Each path below is one point turned by a fixed rotation once a step. After each direction that follows a path, write how fast that rotation turns it, in degrees a step (0 if it stays still).
Each turn is a multiple of 5 degrees from 10 to 175, or 0.
Each row of a path follows its step; steps can be skipped.
Rotation 1:
step 0: [-10.3 -21.7  22.3  13.6  -1.3   3.5  11.2   8.3   4.3  -7.3  16.0  -5.9
  -0.9  14.1  18.1  -9.6  -0.7  -2.1   9.7   4.6  14.8  20.4  19.0  11.9
  -2.9 -36.2  35.8   7.2  -8.7 -18.3  -9.0  -2.7  25.6  38.8   3.7  -3.3
 -18.4  14.1   8.4  -5.1 -12.9   3.9 -13.9 -14.2   1.8  -0.2 -33.3  10.7
 -16.3 -12.3 -19.4   0.5 -10.1]
step 1: [-13.5   5.2  24.9 -17.0  14.6   7.6  -9.5   9.2   1.2  -2.9 -29.2  -9.6
  17.7   6.7   2.5  -9.8  10.9 -12.2  -2.3   1.9 -11.5  -7.8  -0.5 -20.6
  -1.2  -3.8  22.6 -13.7  -9.1 -10.1  -1.4 -16.1  15.4 -37.4  22.8 -10.3
   0.6  19.5 -32.0   9.9  19.5  14.2  31.5  10.4  -4.6 -12.3  10.8   7.7
  20.7  12.1 -26.6  -3.6 -14.1]
step 2: [  9.1 -13.4  16.0   7.8  23.9 -16.9  -1.9   1.7  -1.0 -26.9  -7.2  27.7
  12.1 -17.5   7.3 -10.6  -9.5 -14.8  -7.5   6.4  39.1  -8.1 -12.4  -0.5
 -19.9 -24.8 -18.0 -19.8 -19.7  -8.2  12.1  -3.3  -7.3  -0.4 -18.2  -7.8
 -16.8  -2.4  12.4   0.2  -2.2   2.2 -10.7 -10.4   8.6 -16.8  30.5 -23.3
 -30.2 -19.1  -0.9 -10.9  -5.2]
step 4: [-10.4 -20.6  15.9   0.3   6.0 -11.6  23.6   7.2 -14.4   8.2  -4.4   7.5
  16.3 -11.4   0.7 -25.0 -13.2   6.1  14.5   3.8  -1.8   6.3  18.6  -7.1
 -20.1  28.2  20.3  10.8 -36.9  22.1   3.2  -0.6 -13.8  -4.9  -5.7  -7.5
  16.5  15.1   1.5 -11.3   4.5  29.1 -23.0  37.3   3.3 -10.4   2.4  -8.4
   1.7   3.5 -20.9 -16.2  20.5]
step 5: [ 47.7  17.9  -1.8  -5.1  10.8   7.3   6.8 -16.9 -11.8 -20.9  -2.4  -7.7
  14.4   7.2  -7.5 -32.5  28.9   2.2  16.2  11.7  -5.7   5.8  -2.2   6.0
  -1.1  -3.6  10.4 -17.3   4.1 -19.2   8.3 -21.9  14.8  14.2  -9.5  37.1
 -19.1   0.8  10.5  11.6  -1.3  22.1  -0.9   3.2  15.3   4.6  17.3   5.8
   6.5  -1.2  17.0 -19.3 -15.9]
step 6: [ -7.3   7.6   0.2  -6.7  -0.6   8.2  -3.4  -4.3 -27.5  -6.2   4.9  13.7
 -14.1  22.2  14.9  -3.9  -4.8  -1.1 -47.2  -6.8  20.9  -9.3  27.8   2.4
 -11.3   3.0   8.6  -0.6 -23.4  12.5  -5.2   2.3   4.0   4.2   8.4  16.3
 -10.0   7.0   3.1 -19.6  -9.0 -18.5  -9.2 -11.9   3.5  -5.2   9.3  33.2
  18.4 -22.7 -43.6  -6.7   1.8]
step 7: [ 17.4 -23.7  -6.9 -17.3 -14.8 -13.9 -13.8 -18.6   3.2  -0.5   5.6 -28.0
  16.7   3.5 -12.8  -5.2   5.5  -9.9  26.3  32.9   4.4 -10.0  -2.5 -19.0
   5.4  21.3  10.3  -7.6 -28.3  12.3   7.6 -12.2  -4.1 -20.6   1.7 -13.0
 -13.5 -13.4  15.7  11.9 -11.0   3.7  24.3 -14.9 -27.4 -31.0   5.7 -10.8
  11.3  -6.8 -14.1  -2.0   7.9]
step 9: [ -5.3 -10.8  -7.9   0.3   7.4  10.0  18.6  14.7  25.6  10.2 -14.1 -12.0
  11.5  28.2   8.1   6.8  -6.9  36.0  13.7  -3.7  -8.3 -12.2   5.4   3.1
  12.4  29.9  17.4 -27.8  -3.8  -1.5  -7.5  13.5  -7.6  21.2   7.1  18.1
  -8.5  10.7  14.4   3.4 -22.5  -2.3 -12.5 -24.6 -14.5  19.4  36.9   2.0
   7.5  -2.4 -19.0   2.1  12.6]
step 10: [  4.8  -1.0   2.7  11.2 -23.9   3.5 -22.1 -11.3 -21.6   3.3  -7.2  -2.5
  14.8   2.7   8.2  -0.8   1.8  13.1  15.4  -3.3  29.4  10.9 -22.6  -6.2
 -12.2  -1.8   3.5  -1.4  -4.2  -2.4 -13.6  10.7  21.1  -4.8 -23.8  -1.8
   0.7  13.6  36.6   2.7  20.8   0.9  -4.5  39.3  -9.6 -19.4  -0.3  21.3
  31.1  23.6 -10.8   5.0  22.4]
Speeds:
[-1.6  0.8 -5.6 -1.4  7.9 -6.3 -2.1 -4.2  0.0 -3.1 -8.1 -5.6 -0.8  3.7
  5.7 -1.4 -3.9  2.4 -5.7 -1.7 -1.1  3.9 -9.7  3.2  0.1 -1.4  2.3  3.2
 -2.4 -1.1  0.5 -0.4  6.1 -1.0 -1.3 -1.7  1.4 -6.7  6.2  0.2 -2.4  3.0
  2.0  3.6  0.1  6.9 -9.8 -1.1  6.0 -5.7  1.7 -3.3 -4.5]
145
[ 4.8  1.0 -3.0  2.2  5.3  5.7  5.5  2.1  3.2  1.1 -6.6 -1.1  2.6 -4.0
  5.6 -2.9  3.9 -0.6 -0.4  6.5 -9.1 -4.3  9.7  7.7  2.0 -2.2 -5.3  2.1
 -4.7 -2.5  0.9  1.1 -1.6  3.8 -1.8 -4.9 -7.7 -2.2  2.6  2.4 -0.7 -4.1
  2.9  0.3 -9.8  0.0 -1.4 -4.8  2.8  2.7 -0.5  2.8  0.3]
175
[ 0.1  1.9  0.0  1.8  7.8  2.3  1.9  5.5 -1.8  4.5 -6.1  5.8 -0.6  8.1
 -6.6  7.8  0.0 -3.4 -4.3  0.4  1.9 -2.3  8.4 -3.5  1.2 -0.2  3.1  0.2
 -1.9  4.5 -0.5  8.5 -2.6 -4.4 -7.3  0.2  1.3  0.9 -3.2 -2.0  3.8 -2.6
  4.1  6.2  7.5  0.4 -2.9 -3.0  4.2 -6.8  1.0 -2.0  3.3]
155
[-4.3  3.2 -5.9 -5.5 -1.3 -0.8 -6.2 -1.4  8.9  8.0  1.9 -0.4 -1.2 -0.1
  2.8 -5.6 -3.4 -1.8  1.1 -1.5  0.8  4.7  4.7  2.8 -8.2 -1.4 -2.6 -5.9
 -3.0  2.9 -3.8  7.0 -4.2  0.4  2.1  7.4  4.9 -0.1 -1.8  7.1  2.7  6.4
  4.3  1.3 -2.4 -1.5  0.1 -5.8  2.8 -0.1 -7.7  0.4 -2.1]
130
[ 0.1  1.6  8.6  0.9  0.2 -8.4  4.6  1.3  0.5  1.6  0.2  1.5 -4.1  1.2
  4.1  6.2  6.9 -2.6 -4.6 -1.0  3.0  0.0  4.8 -3.0  3.0 -0.5 -0.1 -6.3
 -3.5  0.9 -0.7 -2.7 -4.0  9.2  5.4  4.5  7.8  4.0  2.4  1.6 -6.0 -2.4
  1.5 -3.4 -4.4  9.9 -4.8  3.5  3.7 -0.1  0.3  5.0 -2.4]
125
[  5.8  -7.7  -3.2   3.0   1.2  -0.2  -2.6  -4.4   0.5  -2.9   6.8  -0.6
   7.7   6.6  -1.5   2.1  -0.8   0.2   0.7   7.1  -2.7   4.7   1.2  -2.5
   2.6  -1.2   4.0  -5.8   2.7   0.7  -4.0   4.3   2.4   7.0   4.3  -0.4
   1.6   4.6   9.0  -3.5   0.8  -1.5   6.8  -0.4   1.6  -2.0  -0.5 -10.5
  -5.6   0.4   4.6  -1.2  -4.5]
155
[ 8.1 -1.4  1.1  2.4  7.7  7.1 -0.3  6.2 -1.8 -1.2  0.8  5.6 -1.4  3.9
 -3.6 -3.0  0.0  2.8 -2.3 -1.0 -1.0 -1.1 -5.3  8.4 -4.7 -3.1 -6.3 -5.6
 -0.9 -1.7  6.7  0.4  0.1 -5.4  3.2  9.3  6.5 -5.1  1.6 -0.8 -2.6  1.0
  2.5 -5.1  0.1  4.6 -0.3  1.6 -9.3  0.7  0.5  0.6  3.4]
115
